Families of rows that turns and mirrors carry onto each other, the same ones carrying the whole set onto itself: the rest of each named row's family, in list order
7 families of 4 rows
zisir: [ -3   5   7  14 -28  27  15  14  -3   8  14  16   6 -11  -6  -4   3 -15]
pusok: [  4   5  -5 -11 -13  20   8 -18  -3   0   7  -9  22 -26  -5   7  -1   2]
sefug: [ 10  -2  -2  -7  -9  17   6 -14  -7   5   4 -10  20 -17  -2  14  -3  -2]
nebim: [  7  10  -2 -14 -10  26  -1 -13  -9  -2   5  -8  16 -26  -5  12   2  -4]
zab: [-17  11  16   7 -12  10  14  17   3 -16  14   4 -12   1  -1  -8  10   3]
loni: [ -3  11   1  -4  14  18   6 -19   0 -12  -8  -9  -1 -10 -10  -2   4  13]
tid: [ 10   5  -4 -11  -5  21   4 -15  -8  -1   2  -9  19 -24  -6  11   3  -4]
piv: [  8   5  -2 -12  -7  19   5 -19  -8   1   4 -14  18 -20  -6  10   2   0]
Vuvo: [-16   4  13  15 -10  13  18  14   8 -15  16   7 -13  -2  -7 -10   8   4]
fipu: [ -2   3   9  15 -25  23  15  19  -5   5  17  12   2  -5  -6   0   7 -14]
riged: [ -1   9   2  -2  11  18  -6 -21  -2 -11  -7 -10   3 -10  -6  -3   6  10]
Luta: [ -6   9   6   9 -27  27   9  20  -2   3  21   8   5 -10  -1  -1   7 -18]
Dodul: [ -3  10   3  -4  10  14   0 -20  -3 -14 -11 -11  -1 -10  -5   1   6   8]
Tilop: [-15   2  19  14 -10  12  11  12  11 -12  14   8 -15  -5  -4   0  13   7]
Bef: [ -1   0   7  15 -30  18  11  16  -6   8  19  11   1 -10  -1   2   8 -12]
miri: [  9   4  -6  -9  -8  28   8 -17  -7   0   2  -8  20 -22  -9  10   0  -2]
Rugi: [  9   3   3 -11  -9  17   1 -17 -10   5   5  -6  21 -17  -4  12   1  -2]
kele: [-19   5  13  10  -9   9  18  13   4 -16  19  10 -14  -5  -6  -4   4   8]
kab: [-16   7  14  13 -13  11  15  14   8 -16  13   8 -14   1  -4  -4  11   1]
dusog: [-15   5  14  10 -15  14  13  16   8 -12  18  10 -17  -1  -4  -4  12   3]
telo: [ -7  14   1   4  14  16  -1 -18  -7 -10  -7  -6   4 -11  -5  -5   1  12]
sekin: [-15   5  15  17 -15   8   7  11   5 -12  18   9 -16  -2  -4  -3  13   5]
geb: [ -5   7   8   2  13  17  -5 -20   4  -7  -9  -7  -1 -10  -3  -1   7   9]
lere: [ -2   3   5  10 -24  23  16  21  -1   5  19  13   3 -10  -3   1   9 -17]
fale: [ -5  10   7  -4  10  12  -5 -23  -3 -10  -5  -7   1  -6  -4   1   5  10]
bisu: [  1  -2   4  16 -26  22  14  17  -4  11  15  11   2  -7  -2   5   3 -13]
zefot: [ -2  13   6  -6   7  15   0 -15 -10 -15  -9 -10  -2 -10  -7  -3   5  12]
zul: [ -4   2   4  13 -26  26  19  16  -1   4  20  10   3 -10  -6  -3   4 -18]

Which other rows belong to the same family as Rugi? Bef, sekin, fale
Which other rows belong to the same family as Luta? nebim, zab, zefot
Which other rows belong to the same family as pusok? zisir, kele, telo
Which other rows belong to the same family as fipu? piv, riged, dusog

